In the data rows, the value 128 means zero.
Some points, one per row:
[151 127 127 117 139 119 128 111 137 144 109 136 123 137 112 135 110 139 126 131 149 119 133 121 118 104 129 101 117
 127 112 138]
[165 142 140 97 135 134 122 95 149 173 130 123 120 153 89 130 124 124 159 145 145 129 149 113 118 101 133 91 129
 130 109 128]
[79 120 96 169 104 146 102 153 88 73 162 144 132 158 244 104 132 66 44 77 87 144 85 165 101 153 157 135 154
 162 191 112]
[63 140 107 113 94 154 147 190 69 74 111 90 136 140 127 153 155 117 105 154 91 122 85 97 168 165 121 154 127
 146 152 130]
[190 147 163 114 164 100 138 84 192 193 152 114 135 153 43 112 125 142 227 151 168 142 168 115 122 103 129 124 146
 86 75 129]
[148 125 108 90 136 132 162 99 126 124 135 114 108 124 127 110 162 117 148 105 130 144 113 144 138 149 139 150 133
 110 144 132]
[181 46 222 255 104 155 179 91 251 149 136 207 66 6 94 85 131 255 190 183 140 116 255 94 170 141 138 150 44
 22 48 111]
[165 106 127 112 127 135 121 76 144 167 133 148 92 94 136 98 120 129 127 103 147 149 150 159 105 117 141 114 123
 116 122 132]
[120 102 139 171 136 112 109 129 124 111 98 185 138 74 142 128 87 140 72 106 113 123 137 152 65 98 115 95 130
 151 137 136]
[187 146 89 13 189 80 96 106 70 148 103 115 139 77 144 146 121 93 119 67 172 124 47 221 113 124 93 130 154
 172 184 159]
[187 136 138 96 152 128 144 69 164 166 127 135 107 171 71 123 128 121 165 131 139 132 157 114 93 81 140 56 130
 134 120 128]
[98 121 108 150 114 135 116 139 107 98 148 136 129 142 190 116 130 94 80 97 107 136 105 149 114 143 142 133 141
 144 161 118]
[141 126 127 120 134 122 125 120 127 139 116 134 125 130 120 134 117 135 124 130 140 122 131 127 121 115 129 110 122
 132 123 133]
[130 125 39 255 255 0 255 159 193 0 30 152 233 255 132 142 98 188 87 115 210 51 24 0 149 122 240 212 93
 0 0 136]
[106 154 102 88 133 126 142 155 90 94 108 108 153 173 120 160 136 101 109 133 111 114 78 110 129 129 118 109 140
 163 150 135]
[98 192 107 85 161 82 67 168 101 130 145 89 213 204 150 160 102 33 118 111 135 127 39 143 107 119 107 147 193
 170 138 127]
[202 146 82 0 195 77 89 99 50 160 98 106 136 64 149 146 118 89 122 57 180 127 30 240 110 126 85 130 162
 176 189 171]
[172 116 139 142 190 65 103 165 117 140 129 125 151 61 132 137 119 175 161 117 177 112 124 194 162 147 96 180 137
 109 143 134]
[85 128 83 143 118 134 214 122 127 46 143 123 136 184 162 103 180 85 115 90 85 142 83 108 133 173 163 172 139
 102 145 117]
[73 116 93 164 120 137 162 163 73 17 141 156 134 140 197 131 162 92 48 82 51 124 83 153 104 160 125 104 144
 182 214 112]
[159 133 123 47 112 162 130 72 122 185 116 113 77 141 83 123 131 114 140 135 144 147 134 118 113 92 143 69 119
 140 117 139]
[196 26 247 255 100 155 197 80 255 158 140 229 50 0 85 68 129 255 218 199 146 107 255 78 187 142 141 154 17
 0 18 106]
[126 152 96 78 152 106 132 143 88 103 128 105 163 146 142 140 143 83 122 101 123 128 61 153 122 143 117 144 163
 154 164 137]
[82 112 129 213 126 112 120 168 120 73 141 166 163 85 202 115 118 122 80 93 94 129 114 155 106 157 124 175 147
 131 153 117]
[64 139 146 89 51 203 19 153 80 141 196 103 105 28 180 111 158 54 113 111 59 177 127 195 120 162 93 142 167
 200 212 108]
[97 108 135 169 97 158 169 151 129 88 118 135 112 109 122 131 152 168 123 155 100 120 156 91 157 151 135 143 100
 109 125 123]
10 more points follow, each with its number after it:
[125 146 146 95 130 126 133 167 114 139 100 95 135 108 47 168 136 171 177 188 138 108 136 94 175 127 97 138 111
 126 111 142] 0
[255 207 162 0 150 172 82 94 136 255 171 0 56 249 0 188 182 142 255 236 215 100 167 82 255 83 117 33 100
 161 112 130] 1
[129 126 124 111 127 129 131 120 126 133 123 125 116 111 116 127 131 129 134 126 130 133 127 133 130 125 123 127 125
 126 127 134] 2
[197 131 132 96 166 115 148 67 153 158 138 137 98 163 82 118 138 126 167 115 141 133 151 140 103 90 137 58 130
 137 135 130] 3
[105 118 111 133 118 133 109 144 101 110 136 132 121 112 177 121 126 112 89 105 118 132 108 158 127 140 131 137 131
 144 158 126] 4
[146 121 127 73 115 140 92 112 116 181 112 117 97 66 120 126 117 138 134 132 161 137 127 154 141 120 116 138 115
 127 119 143] 5
[65 157 159 144 89 144 79 204 116 142 123 90 177 133 109 169 111 136 135 196 124 112 127 78 166 143 101 171 128
 131 90 123] 6
[131 142 145 131 127 127 131 114 161 153 140 118 140 152 93 121 128 122 169 146 134 137 145 103 125 122 131 138 137
 107 92 124] 7
[181 150 164 117 164 101 140 78 201 185 148 121 128 152 54 119 128 137 220 138 159 138 170 116 126 98 124 123 134
 92 74 123] 8
[162 176 111 240 251 0 254 159 202 41 112 134 255 255 93 159 113 145 178 144 161 57 91 39 126 119 158 144 148
 59 53 122] 9
Which three of these numbered points are nearest to each point below by angle, seen from the average point of the first points? Their numbers follow each, nearest first.
[44 162 164 146 79 150 62 235 115 141 114 76 186 129 98 182 103 142 142 227 125 102 130 54 193 144 88 187 124
 131 71 124] > 6 0 7
[99 174 158 118 108 144 101 137 166 172 145 89 152 210 48 161 122 113 188 200 131 119 164 47 153 100 120 103 131
 127 65 115] > 7 1 6
[124 142 136 120 119 137 122 128 138 143 129 115 134 151 105 137 125 121 145 150 128 126 136 102 131 120 128 121 129
 128 111 126] > 7 1 6
[58 106 125 245 131 95 101 188 128 46 151 170 181 70 229 112 113 114 65 76 83 124 110 173 109 174 115 200 144
 132 166 106] > 4 6 9
[121 150 148 88 126 127 132 178 108 137 91 86 139 102 32 176 139 182 188 203 140 105 134 83 190 130 88 144 107
 127 106 147] > 0 6 2
[193 133 131 100 164 116 145 71 155 154 138 142 106 159 87 121 134 125 164 114 139 131 149 139 103 90 134 61 132
 139 134 130] > 3 8 1
[230 117 120 77 175 122 165 7 168 177 120 164 82 177 95 97 122 116 140 88 158 141 158 139 62 66 162 23 130
 132 129 138] > 3 8 1
[160 164 164 165 163 82 85 117 184 182 157 133 215 181 134 125 81 106 172 137 166 121 134 118 89 120 117 151 170
 110 65 116] > 7 8 9
[141 117 129 126 138 118 112 123 119 136 125 140 119 91 140 125 121 136 117 112 137 131 128 160 119 125 120 126 128
 134 142 132] > 5 4 2
[128 126 124 108 128 129 129 122 123 134 120 124 114 107 111 127 132 130 134 126 131 134 125 135 132 124 123 131 125
 127 128 135] > 2 5 0
[130 128 139 94 105 154 78 121 109 155 144 124 110 67 135 122 130 116 129 124 116 145 138 164 121 133 106 120 137
 159 156 128] > 5 2 4
[182 136 113 85 155 135 183 67 124 121 128 135 93 202 80 124 151 107 138 112 112 133 132 115 84 87 147 18 132
 161 160 130] > 3 1 8
[220 184 150 0 142 161 104 107 135 230 158 35 80 209 33 171 166 136 249 206 187 109 157 97 222 105 118 62 114
 153 118 127] > 1 2 0
[122 130 135 137 127 123 107 140 128 134 134 126 141 116 136 131 120 128 130 131 130 127 129 135 129 131 119 141 133
 129 128 128] > 6 0 7
[218 135 143 73 159 128 156 32 175 183 130 133 89 187 35 115 127 122 189 133 145 140 171 110 83 62 146 23 132
 131 111 136] > 3 8 1
[116 131 136 145 123 127 107 139 137 129 131 134 140 106 142 132 120 130 125 130 126 123 133 130 133 131 118 145 127
 129 123 125] > 6 0 7
[178 134 110 79 152 135 176 77 123 121 127 129 92 196 81 123 150 111 139 117 115 132 129 119 93 94 151 35 137
 154 159 132] > 3 1 8
[164 123 124 100 129 136 147 67 154 155 130 138 107 137 116 106 130 109 141 110 137 144 138 128 97 109 147 101 131
 118 117 130] > 3 8 7
[184 113 126 151 175 84 167 92 168 155 96 153 129 180 107 125 94 163 133 127 185 108 145 107 108 90 155 102 106
 82 75 136] > 8 9 3
[135 124 119 74 131 130 135 116 117 144 106 116 97 89 89 125 135 139 147 126 143 141 119 142 139 113 116 137 117
 121 126 148] > 2 5 0
[133 123 131 156 135 120 98 137 117 118 145 149 136 121 174 129 115 122 96 107 118 123 129 160 108 127 123 103 136
 160 159 121] > 4 6 3
[142 126 133 132 147 108 121 134 125 133 130 128 130 106 130 128 124 143 137 121 141 126 127 151 136 131 117 138 130
 124 131 131] > 5 0 8
[101 124 137 186 158 90 50 205 97 108 162 133 156 87 207 142 107 131 91 101 132 115 112 201 147 146 97 161 144
 156 179 117] > 4 6 5
[136 147 123 159 171 83 169 137 152 103 124 130 171 207 114 143 123 130 142 132 140 107 112 97 130 120 135 128 134
 109 100 125] > 9 7 8
